Small tables with named rows and columns. After each table, cells are looked up by row and column.

fup
         kun  zisibe  dofemed  pav
kofot    122     105      130   43
fon      234     130       82   31
gumugun  146      93       81   30

What is the kun of kofot in fup? 122
What is the dofemed of gumugun in fup? 81
What is the zisibe of fon in fup? 130
What is the dofemed of fon in fup? 82
What is the dofemed of kofot in fup? 130
What is the kun of fon in fup? 234
What is the pav of gumugun in fup? 30
What is the kun of gumugun in fup? 146
What is the zisibe of kofot in fup? 105
What is the zisibe of gumugun in fup? 93

Table sinu
columns: veremif, befez, supiviv
tud: [46.822, 97.912, 63.722]
zanate: [73.387, 60.939, 70.749]
pofizem: [70.360, 84.303, 89.876]
kigu: [90.640, 80.158, 55.664]
dotof: [81.717, 59.818, 80.837]
pugamu: [57.391, 47.567, 91.130]
laz: [23.278, 63.917, 41.506]
mep: [69.266, 35.751, 49.259]

befez of pofizem = 84.303
befez of kigu = 80.158
supiviv of pofizem = 89.876
supiviv of mep = 49.259
befez of laz = 63.917
supiviv of kigu = 55.664
veremif of mep = 69.266
supiviv of dotof = 80.837
befez of zanate = 60.939
befez of tud = 97.912
veremif of pofizem = 70.360
supiviv of pugamu = 91.130
veremif of zanate = 73.387
supiviv of tud = 63.722
befez of dotof = 59.818
supiviv of zanate = 70.749
befez of mep = 35.751
veremif of dotof = 81.717

binopub
|  | sidu | voz | tigime | subofet | fevib | vik | bor | kagogan | vibitu | silugob |
|---|---|---|---|---|---|---|---|---|---|---|
| giseson | -137 | -212 | 11 | -23 | -245 | 25 | 11 | -110 | 233 | 63 |
| tomoto | -30 | 8 | 30 | 83 | 61 | 26 | 27 | -17 | -56 | 25 |
| fov | 54 | 54 | 56 | 72 | 39 | 56 | 63 | 62 | 61 | 54 |
| fode | -132 | -25 | -65 | -236 | -254 | 0 | 15 | -118 | -57 | 418 |
| danuzal | -397 | 157 | -4 | 31 | 161 | 96 | -109 | 257 | -39 | -140 |
| muz | 17 | 2 | 72 | 73 | 113 | -46 | 67 | 49 | 69 | -75 |
| lesedo | 71 | 75 | 102 | -126 | -9 | -4 | 122 | 125 | -76 | 69 |
| kitudub | -756 | 710 | -196 | 628 | 542 | -327 | 582 | -506 | -72 | 170 |
| diz | -211 | -44 | -68 | -302 | -303 | 156 | -167 | -84 | -104 | 146 |
| raf | 146 | 65 | 96 | 141 | -24 | 64 | 124 | 66 | 116 | 98 |

What is the fevib of fode in binopub?
-254
What is the silugob of giseson in binopub?
63
What is the bor of raf in binopub?
124
What is the tigime of fode in binopub?
-65
What is the silugob of lesedo in binopub?
69
What is the kagogan of tomoto in binopub?
-17
What is the vik of raf in binopub?
64
What is the tigime of tomoto in binopub?
30
What is the vibitu of kitudub in binopub?
-72
What is the voz of kitudub in binopub?
710
What is the fevib of kitudub in binopub?
542
What is the vik of giseson in binopub?
25
What is the vik of tomoto in binopub?
26
What is the vibitu of lesedo in binopub?
-76
What is the silugob of kitudub in binopub?
170
What is the silugob of muz in binopub?
-75
What is the voz of tomoto in binopub?
8
What is the kagogan of fov in binopub?
62

